In the data rows, 128 means zero.
Each row in the table below has a label, given by one hidden rule.
tensor([146, 127, 164, 168, 106, 81, 144, 156, 93, 175, 150, 98, 108, 193, 144, 134, 102, 121, 101, 117, 45, 108, 95, 98, 130, 96, 115, 148, 86]) 2
tensor([120, 187, 79, 109, 145, 170, 79, 247, 247, 72, 146, 126, 108, 44, 164, 119, 137, 207, 143, 108, 169, 61, 170, 156, 115, 157, 129, 102, 67]) 1
tensor([160, 106, 133, 130, 124, 116, 154, 180, 110, 135, 201, 139, 35, 130, 119, 127, 77, 149, 98, 119, 125, 146, 115, 106, 142, 122, 124, 131, 107]) 1
tensor([122, 107, 122, 126, 127, 119, 140, 142, 90, 160, 128, 112, 136, 142, 93, 141, 115, 127, 117, 125, 132, 135, 126, 122, 123, 135, 122, 125, 99]) 2
tensor([152, 109, 121, 130, 141, 137, 189, 106, 129, 79, 117, 170, 189, 104, 216, 129, 147, 207, 160, 164, 147, 100, 134, 138, 144, 142, 119, 126, 200]) 3
tensor([141, 151, 110, 139, 116, 104, 67, 125, 210, 78, 192, 139, 166, 82, 200, 118, 119, 164, 166, 138, 116, 102, 123, 138, 122, 164, 124, 126, 113]) 2
tensor([91, 154, 10, 111, 139, 113, 161, 161, 91, 40, 157, 108, 103, 121, 27, 142, 173, 0, 96, 103, 126, 157, 155, 118, 137, 111, 124, 115, 127]) 2
tensor([125, 89, 170, 98, 154, 154, 176, 52, 162, 44, 86, 186, 221, 156, 192, 132, 10, 123, 134, 144, 197, 156, 149, 120, 166, 129, 134, 131, 211]) 4
tensor([145, 99, 212, 111, 124, 82, 159, 49, 75, 140, 119, 125, 196, 162, 135, 127, 134, 164, 136, 137, 118, 131, 111, 122, 142, 126, 125, 142, 131]) 2
tensor([127, 166, 115, 145, 128, 133, 129, 157, 160, 183, 167, 117, 108, 98, 134, 123, 149, 147, 136, 129, 96, 117, 118, 128, 116, 107, 125, 129, 116]) 2
tensor([168, 106, 210, 137, 117, 57, 180, 111, 77, 184, 178, 103, 153, 140, 224, 103, 70, 134, 137, 136, 14, 163, 133, 102, 147, 108, 133, 151, 145]) 3
tensor([168, 149, 108, 159, 109, 139, 53, 166, 224, 135, 100, 128, 155, 100, 165, 111, 137, 188, 161, 138, 175, 78, 117, 140, 109, 122, 135, 120, 123]) 2
tensor([114, 141, 167, 149, 111, 151, 98, 82, 153, 156, 132, 97, 164, 122, 91, 136, 166, 119, 130, 131, 158, 97, 116, 125, 124, 143, 107, 117, 63]) 3
tensor([92, 113, 115, 124, 111, 142, 104, 134, 161, 127, 145, 168, 133, 127, 129, 128, 138, 106, 118, 110, 160, 129, 131, 136, 116, 134, 126, 135, 159]) 3
tensor([89, 126, 82, 101, 145, 130, 166, 126, 136, 50, 110, 170, 174, 76, 94, 144, 62, 90, 133, 137, 201, 145, 157, 144, 135, 135, 144, 115, 156]) 4
tensor([130, 121, 95, 122, 130, 145, 142, 162, 121, 151, 115, 145, 159, 150, 104, 128, 57, 139, 133, 138, 140, 130, 140, 117, 129, 152, 121, 122, 159]) 4
tensor([174, 108, 209, 158, 101, 112, 112, 106, 26, 183, 188, 77, 82, 157, 154, 116, 124, 154, 125, 137, 65, 122, 90, 107, 131, 105, 120, 148, 128]) 2
tensor([99, 133, 68, 138, 116, 165, 102, 127, 121, 98, 112, 137, 74, 155, 0, 135, 175, 55, 127, 125, 128, 126, 129, 142, 112, 133, 134, 133, 61]) 2
tensor([73, 114, 141, 115, 154, 136, 161, 86, 122, 82, 50, 148, 137, 136, 53, 148, 203, 88, 90, 127, 127, 170, 144, 136, 136, 155, 136, 132, 132]) 3
tensor([77, 127, 168, 156, 115, 154, 123, 86, 74, 149, 183, 122, 30, 192, 38, 149, 168, 63, 107, 107, 162, 139, 89, 104, 136, 137, 118, 118, 119]) 2
tensor([57, 152, 62, 125, 116, 220, 61, 197, 151, 83, 70, 116, 59, 144, 0, 160, 202, 31, 111, 105, 152, 94, 143, 146, 109, 138, 104, 98, 40]) 2
tensor([143, 121, 119, 144, 125, 115, 104, 63, 166, 178, 110, 132, 155, 147, 103, 119, 167, 144, 129, 113, 88, 98, 111, 114, 122, 127, 124, 121, 101]) 2
tensor([123, 122, 145, 144, 120, 118, 156, 171, 108, 168, 155, 80, 96, 129, 93, 112, 100, 159, 135, 117, 52, 156, 108, 142, 117, 127, 128, 130, 123]) 1
tensor([141, 110, 155, 132, 134, 151, 145, 89, 124, 114, 101, 107, 79, 136, 151, 137, 129, 105, 127, 129, 138, 147, 109, 126, 123, 134, 124, 144, 151]) 3
tensor([103, 142, 85, 144, 122, 129, 187, 184, 167, 112, 192, 124, 87, 124, 154, 117, 105, 126, 127, 125, 55, 137, 118, 116, 128, 107, 131, 142, 95]) 2
tensor([172, 110, 169, 166, 121, 83, 147, 135, 140, 195, 206, 97, 179, 155, 249, 108, 68, 223, 143, 134, 61, 141, 109, 121, 111, 111, 132, 135, 150]) 2
tensor([54, 129, 107, 116, 126, 158, 187, 87, 108, 133, 21, 141, 70, 181, 26, 150, 185, 36, 86, 119, 98, 155, 128, 126, 132, 98, 125, 126, 134]) 3
tensor([144, 104, 106, 111, 130, 166, 141, 108, 200, 118, 151, 142, 206, 102, 232, 129, 148, 145, 120, 120, 84, 104, 122, 145, 139, 148, 134, 132, 116]) 2
tensor([158, 97, 145, 113, 137, 62, 171, 228, 68, 142, 236, 73, 70, 118, 248, 117, 39, 187, 138, 143, 67, 147, 136, 118, 123, 112, 144, 145, 160]) 2
tensor([24, 155, 7, 73, 138, 224, 63, 83, 118, 29, 39, 164, 85, 155, 12, 157, 249, 0, 126, 123, 179, 144, 171, 157, 113, 132, 115, 110, 86]) 3
tensor([126, 142, 144, 129, 127, 125, 142, 165, 140, 125, 122, 109, 137, 148, 96, 125, 144, 88, 116, 129, 114, 128, 124, 143, 122, 119, 109, 137, 80]) 3
tensor([105, 94, 132, 77, 143, 163, 153, 94, 87, 121, 31, 165, 123, 162, 92, 154, 149, 70, 110, 134, 81, 158, 159, 128, 140, 152, 126, 140, 195]) 4
tensor([114, 154, 151, 143, 105, 184, 10, 77, 143, 143, 71, 148, 175, 98, 172, 121, 201, 196, 132, 127, 235, 112, 138, 148, 121, 157, 120, 118, 59]) 2
tensor([75, 149, 132, 148, 103, 141, 155, 168, 47, 182, 172, 74, 22, 141, 96, 151, 172, 16, 83, 103, 47, 174, 129, 116, 128, 94, 119, 135, 105]) 2
tensor([62, 166, 49, 111, 121, 178, 102, 235, 196, 109, 102, 145, 111, 90, 66, 127, 236, 78, 125, 102, 167, 101, 151, 154, 108, 108, 120, 93, 46]) 3
tensor([212, 136, 143, 127, 145, 99, 100, 155, 206, 65, 137, 179, 188, 85, 170, 115, 140, 241, 145, 159, 131, 83, 146, 155, 122, 156, 141, 110, 164]) 3
tensor([118, 65, 195, 145, 135, 103, 243, 137, 3, 225, 182, 92, 63, 194, 197, 131, 69, 122, 112, 136, 24, 202, 100, 92, 132, 99, 142, 164, 157]) 3
tensor([221, 101, 209, 143, 134, 120, 189, 35, 102, 161, 100, 153, 164, 141, 180, 117, 83, 174, 144, 129, 107, 123, 126, 129, 150, 158, 139, 133, 188]) 3
tensor([212, 83, 204, 124, 139, 75, 160, 69, 94, 71, 102, 145, 150, 136, 239, 108, 41, 162, 135, 164, 49, 185, 129, 99, 154, 131, 169, 153, 197]) 3
tensor([119, 93, 145, 118, 138, 138, 161, 88, 99, 69, 22, 159, 143, 143, 71, 138, 63, 134, 121, 119, 147, 170, 162, 113, 148, 121, 155, 145, 162]) 3
tensor([145, 138, 134, 146, 117, 123, 164, 225, 115, 161, 183, 60, 64, 128, 149, 110, 121, 189, 115, 117, 74, 128, 100, 107, 120, 92, 120, 132, 106]) 1
tensor([138, 135, 97, 128, 121, 107, 169, 210, 153, 162, 213, 101, 33, 113, 132, 115, 176, 213, 113, 123, 92, 129, 118, 107, 120, 87, 125, 130, 95]) 1
tensor([26, 149, 133, 127, 102, 238, 96, 143, 84, 194, 158, 85, 7, 174, 0, 152, 233, 50, 125, 94, 109, 149, 92, 133, 102, 103, 98, 126, 14]) 2
tensor([98, 114, 102, 82, 172, 94, 74, 96, 112, 95, 69, 211, 145, 90, 169, 132, 130, 35, 130, 141, 153, 139, 146, 129, 141, 126, 142, 120, 161]) 4
tensor([111, 116, 119, 129, 131, 120, 168, 159, 96, 181, 153, 85, 140, 145, 116, 123, 61, 95, 106, 128, 54, 143, 144, 122, 137, 117, 147, 137, 137]) 3
tensor([164, 159, 73, 117, 121, 114, 140, 141, 157, 112, 100, 147, 123, 115, 137, 126, 121, 144, 144, 132, 171, 103, 135, 144, 127, 127, 125, 118, 131]) 4
tensor([180, 94, 146, 139, 133, 18, 232, 103, 34, 184, 225, 81, 92, 133, 157, 100, 50, 192, 106, 118, 0, 173, 113, 95, 130, 94, 128, 147, 163]) 1
tensor([152, 111, 165, 158, 101, 112, 104, 112, 62, 172, 141, 71, 176, 152, 148, 124, 109, 194, 131, 136, 87, 110, 104, 115, 124, 119, 114, 131, 101]) 2
tensor([138, 87, 190, 119, 129, 139, 158, 82, 37, 72, 108, 179, 154, 136, 98, 144, 144, 75, 120, 137, 101, 156, 117, 119, 147, 123, 125, 131, 167]) 4
tensor([131, 123, 177, 131, 132, 118, 114, 78, 136, 115, 81, 127, 163, 158, 148, 144, 174, 118, 136, 116, 147, 125, 106, 120, 134, 145, 120, 133, 122]) 2
tensor([89, 97, 156, 124, 126, 123, 146, 101, 62, 116, 78, 156, 142, 139, 97, 138, 152, 155, 121, 136, 80, 158, 116, 115, 141, 129, 130, 133, 121]) 3
tensor([164, 86, 178, 137, 121, 105, 138, 71, 62, 112, 78, 161, 181, 155, 140, 137, 105, 87, 152, 144, 113, 126, 120, 139, 165, 145, 135, 148, 135]) 4
tensor([80, 179, 23, 87, 138, 250, 12, 102, 255, 52, 21, 170, 164, 145, 86, 166, 217, 91, 145, 109, 186, 96, 153, 160, 122, 163, 110, 85, 66]) 3
tensor([113, 112, 127, 152, 113, 151, 46, 95, 85, 178, 98, 150, 181, 170, 88, 133, 174, 130, 120, 119, 130, 114, 97, 140, 138, 140, 108, 130, 91]) 3
tensor([158, 134, 141, 95, 136, 139, 147, 194, 155, 99, 98, 139, 121, 96, 167, 123, 123, 122, 137, 128, 147, 117, 128, 130, 139, 126, 158, 126, 212]) 3
tensor([89, 102, 178, 168, 99, 128, 147, 61, 83, 225, 138, 98, 119, 181, 63, 136, 122, 109, 108, 127, 98, 156, 98, 103, 131, 102, 115, 154, 117]) 2
tensor([105, 161, 70, 102, 130, 140, 97, 178, 217, 110, 105, 150, 81, 122, 59, 139, 174, 111, 131, 126, 107, 133, 162, 143, 125, 122, 116, 97, 107]) 3
tensor([55, 146, 144, 147, 121, 146, 89, 101, 72, 145, 82, 146, 128, 182, 91, 142, 124, 49, 133, 129, 159, 108, 137, 129, 138, 131, 133, 128, 82]) 4
tensor([153, 128, 146, 158, 106, 125, 132, 169, 152, 176, 156, 118, 54, 170, 101, 125, 155, 153, 118, 132, 107, 125, 109, 110, 121, 126, 121, 128, 54]) 2
tensor([187, 107, 171, 153, 129, 106, 161, 135, 120, 141, 157, 103, 96, 85, 150, 120, 100, 211, 150, 134, 112, 111, 116, 116, 141, 115, 121, 130, 165]) 2
tensor([152, 141, 117, 152, 113, 185, 121, 157, 127, 166, 190, 94, 123, 117, 141, 134, 155, 126, 145, 128, 100, 96, 122, 129, 112, 125, 124, 124, 103]) 3
tensor([162, 159, 70, 163, 111, 128, 72, 170, 232, 189, 169, 127, 140, 85, 161, 104, 192, 239, 164, 118, 183, 43, 134, 159, 113, 129, 118, 105, 103]) 1
tensor([157, 102, 214, 101, 111, 84, 156, 27, 134, 166, 39, 129, 212, 129, 151, 141, 58, 159, 153, 134, 189, 128, 111, 124, 132, 150, 139, 154, 194]) 2
tensor([121, 120, 143, 184, 100, 141, 103, 45, 116, 197, 146, 105, 181, 177, 129, 132, 168, 213, 134, 119, 75, 123, 99, 114, 131, 121, 109, 157, 120]) 1
tensor([117, 157, 65, 175, 94, 174, 109, 166, 180, 154, 226, 81, 91, 129, 79, 124, 204, 187, 108, 109, 117, 82, 123, 136, 84, 124, 117, 127, 28]) 1
tensor([97, 108, 95, 105, 129, 131, 147, 186, 145, 129, 130, 102, 25, 122, 81, 133, 110, 61, 115, 113, 84, 164, 147, 132, 130, 111, 128, 119, 161]) 2
tensor([177, 129, 122, 129, 120, 49, 212, 210, 31, 216, 238, 61, 0, 100, 99, 108, 115, 192, 100, 133, 0, 139, 124, 113, 111, 89, 139, 148, 121]) 2
tensor([204, 95, 156, 139, 134, 90, 111, 163, 158, 98, 80, 148, 122, 90, 255, 111, 119, 198, 128, 143, 172, 126, 147, 138, 130, 144, 140, 128, 202]) 3
tensor([167, 118, 146, 130, 112, 131, 106, 84, 138, 135, 119, 123, 214, 124, 144, 118, 99, 185, 139, 141, 167, 99, 124, 135, 122, 139, 117, 139, 121]) 2
tensor([111, 148, 136, 131, 127, 163, 114, 137, 118, 104, 77, 140, 90, 131, 126, 131, 106, 176, 115, 132, 167, 129, 136, 138, 125, 151, 124, 112, 115]) 3
tensor([164, 141, 155, 117, 138, 132, 130, 143, 156, 94, 170, 132, 123, 126, 171, 114, 103, 172, 113, 134, 126, 121, 144, 136, 114, 125, 129, 106, 151]) 2
tensor([145, 140, 111, 163, 86, 171, 88, 206, 161, 163, 177, 90, 128, 146, 150, 118, 224, 106, 136, 104, 172, 97, 106, 126, 99, 121, 113, 132, 86]) 2
tensor([99, 112, 164, 116, 159, 145, 90, 89, 178, 64, 25, 184, 244, 128, 141, 121, 98, 90, 143, 144, 179, 130, 120, 144, 154, 161, 139, 121, 218]) 4
tensor([96, 156, 64, 128, 120, 168, 63, 161, 231, 108, 155, 136, 161, 112, 70, 125, 152, 244, 131, 132, 156, 43, 109, 134, 115, 157, 120, 106, 95]) 2
tensor([162, 153, 108, 174, 112, 130, 120, 174, 195, 213, 237, 98, 125, 113, 153, 118, 179, 156, 124, 118, 130, 90, 119, 144, 100, 111, 119, 135, 30]) 1
tensor([148, 116, 165, 149, 131, 55, 159, 187, 108, 191, 172, 51, 118, 104, 199, 100, 94, 201, 125, 144, 101, 124, 120, 118, 122, 114, 140, 132, 152]) 2
Which label does each new row get?
tensor([80, 147, 104, 139, 105, 214, 29, 44, 174, 123, 38, 185, 158, 134, 99, 140, 225, 104, 139, 130, 175, 93, 107, 137, 127, 170, 108, 123, 78]) -> 4
tensor([151, 159, 136, 131, 136, 48, 163, 194, 132, 154, 220, 114, 88, 116, 169, 113, 56, 136, 128, 124, 89, 119, 128, 122, 131, 97, 142, 139, 151]) -> 2
tensor([160, 125, 152, 160, 106, 53, 202, 145, 97, 236, 220, 61, 29, 142, 146, 121, 87, 186, 108, 121, 55, 150, 107, 110, 120, 88, 107, 142, 81]) -> 1
tensor([111, 157, 95, 72, 138, 186, 67, 86, 201, 40, 22, 181, 223, 109, 115, 142, 154, 80, 151, 136, 255, 96, 155, 133, 131, 159, 140, 109, 119]) -> 4
tensor([194, 136, 161, 134, 117, 82, 186, 169, 104, 177, 227, 89, 99, 103, 189, 115, 92, 189, 124, 136, 76, 148, 149, 121, 116, 98, 141, 131, 114]) -> 2
tensor([137, 149, 167, 162, 115, 150, 94, 100, 67, 185, 176, 111, 162, 155, 144, 114, 113, 243, 135, 125, 106, 139, 111, 122, 131, 140, 113, 134, 109]) -> 1
tensor([140, 127, 152, 124, 150, 86, 146, 107, 154, 127, 79, 140, 105, 140, 116, 143, 92, 77, 133, 147, 161, 139, 125, 124, 130, 132, 143, 131, 161]) -> 4
tensor([166, 114, 172, 107, 150, 119, 132, 80, 109, 126, 74, 149, 154, 135, 131, 129, 90, 83, 121, 142, 140, 169, 141, 121, 141, 133, 154, 115, 188]) -> 4
tensor([108, 150, 81, 114, 119, 121, 201, 254, 123, 157, 207, 88, 40, 69, 154, 109, 76, 194, 101, 133, 66, 149, 147, 118, 119, 105, 139, 122, 151]) -> 2
tensor([58, 115, 141, 122, 124, 212, 146, 123, 100, 98, 154, 95, 44, 166, 54, 124, 162, 39, 98, 103, 81, 136, 121, 132, 110, 120, 118, 113, 92]) -> 2
tensor([103, 87, 150, 106, 150, 92, 168, 87, 91, 95, 69, 119, 114, 116, 134, 128, 77, 148, 142, 131, 129, 168, 134, 126, 148, 127, 139, 142, 185]) -> 2
tensor([112, 108, 119, 88, 144, 87, 180, 132, 87, 63, 86, 187, 111, 109, 144, 124, 62, 45, 121, 130, 148, 126, 156, 139, 149, 144, 146, 126, 196]) -> 4
tensor([98, 121, 89, 145, 120, 114, 149, 164, 174, 183, 135, 69, 114, 136, 139, 119, 193, 111, 123, 130, 101, 115, 130, 107, 115, 112, 124, 122, 68]) -> 3
tensor([76, 118, 168, 112, 116, 175, 112, 154, 153, 174, 214, 106, 89, 154, 0, 139, 202, 77, 102, 110, 91, 157, 148, 109, 126, 104, 111, 129, 82]) -> 2
tensor([147, 152, 138, 190, 84, 113, 109, 149, 198, 223, 243, 94, 138, 139, 133, 109, 141, 216, 137, 113, 73, 96, 86, 134, 90, 123, 109, 130, 68]) -> 1
tensor([116, 108, 162, 136, 124, 100, 165, 125, 109, 168, 123, 116, 77, 134, 85, 133, 80, 118, 140, 118, 112, 150, 128, 115, 124, 128, 128, 132, 144]) -> 2
tensor([188, 109, 153, 118, 147, 132, 67, 78, 200, 89, 87, 177, 148, 101, 164, 116, 58, 175, 153, 162, 187, 112, 146, 153, 139, 155, 149, 119, 170]) -> 3
tensor([103, 127, 162, 182, 101, 166, 160, 152, 111, 255, 164, 60, 0, 185, 31, 134, 190, 53, 111, 98, 79, 125, 81, 114, 118, 79, 99, 139, 58]) -> 2
tensor([198, 61, 255, 106, 141, 14, 255, 61, 42, 184, 114, 155, 229, 154, 230, 114, 0, 209, 117, 183, 104, 225, 117, 90, 165, 125, 155, 168, 255]) -> 3
tensor([155, 154, 46, 78, 167, 158, 100, 173, 201, 32, 0, 200, 184, 83, 165, 118, 94, 130, 140, 131, 209, 82, 176, 134, 129, 169, 132, 107, 173]) -> 4
tensor([124, 105, 95, 128, 116, 133, 75, 19, 193, 80, 91, 173, 206, 163, 93, 135, 151, 100, 141, 139, 160, 148, 122, 138, 138, 155, 129, 128, 147]) -> 4
tensor([152, 160, 121, 149, 95, 156, 48, 123, 213, 178, 209, 102, 177, 95, 186, 110, 170, 254, 145, 122, 245, 42, 121, 145, 103, 122, 117, 111, 52]) -> 1
tensor([147, 134, 75, 112, 136, 98, 124, 180, 139, 175, 164, 104, 70, 61, 159, 108, 21, 219, 129, 144, 136, 125, 142, 140, 134, 114, 142, 121, 171]) -> 2
tensor([97, 129, 149, 104, 162, 110, 178, 144, 162, 78, 63, 166, 105, 107, 181, 135, 53, 100, 147, 140, 118, 176, 146, 117, 149, 147, 137, 126, 180]) -> 4
tensor([168, 71, 163, 109, 164, 41, 125, 102, 126, 98, 115, 147, 207, 110, 186, 110, 0, 199, 130, 174, 159, 160, 142, 124, 154, 130, 147, 139, 251]) -> 3
tensor([126, 109, 133, 112, 139, 160, 144, 66, 125, 84, 132, 123, 228, 121, 114, 137, 68, 92, 130, 136, 116, 103, 151, 121, 136, 134, 137, 129, 116]) -> 3
tensor([108, 130, 173, 175, 77, 163, 0, 89, 72, 191, 161, 87, 188, 164, 151, 133, 169, 237, 158, 104, 95, 73, 77, 136, 117, 120, 97, 137, 17]) -> 1
tensor([124, 103, 143, 100, 149, 115, 166, 76, 95, 67, 84, 146, 168, 130, 109, 136, 49, 112, 131, 149, 114, 192, 111, 117, 141, 136, 120, 141, 149]) -> 4
tensor([125, 140, 47, 82, 171, 127, 90, 143, 157, 33, 9, 179, 148, 93, 122, 152, 105, 81, 145, 139, 201, 166, 195, 143, 163, 146, 156, 122, 236]) -> 4
tensor([149, 96, 126, 146, 120, 101, 182, 99, 131, 149, 99, 119, 202, 145, 96, 123, 80, 210, 142, 136, 132, 140, 122, 129, 135, 132, 141, 141, 184]) -> 2
tensor([180, 110, 246, 166, 108, 13, 185, 158, 44, 210, 228, 64, 119, 141, 143, 103, 77, 236, 99, 133, 17, 146, 92, 105, 137, 100, 127, 144, 97]) -> 2
tensor([112, 95, 166, 177, 104, 63, 118, 72, 50, 255, 220, 97, 129, 163, 121, 113, 144, 117, 133, 134, 71, 126, 76, 113, 135, 122, 115, 147, 157]) -> 3
tensor([94, 147, 50, 138, 117, 222, 88, 181, 121, 133, 134, 115, 59, 113, 48, 140, 179, 91, 114, 104, 120, 144, 161, 138, 117, 98, 119, 111, 87]) -> 2
tensor([143, 111, 184, 127, 142, 109, 163, 92, 106, 193, 123, 125, 110, 123, 153, 121, 136, 156, 141, 136, 151, 117, 128, 141, 142, 124, 136, 119, 102]) -> 2
tensor([123, 115, 141, 125, 148, 150, 99, 115, 185, 91, 48, 153, 232, 136, 138, 138, 185, 82, 150, 141, 157, 133, 132, 141, 130, 147, 122, 123, 145]) -> 4
Which column or columns does the hidden rule look at? Columns are counted from 0, in order:
11 17 19
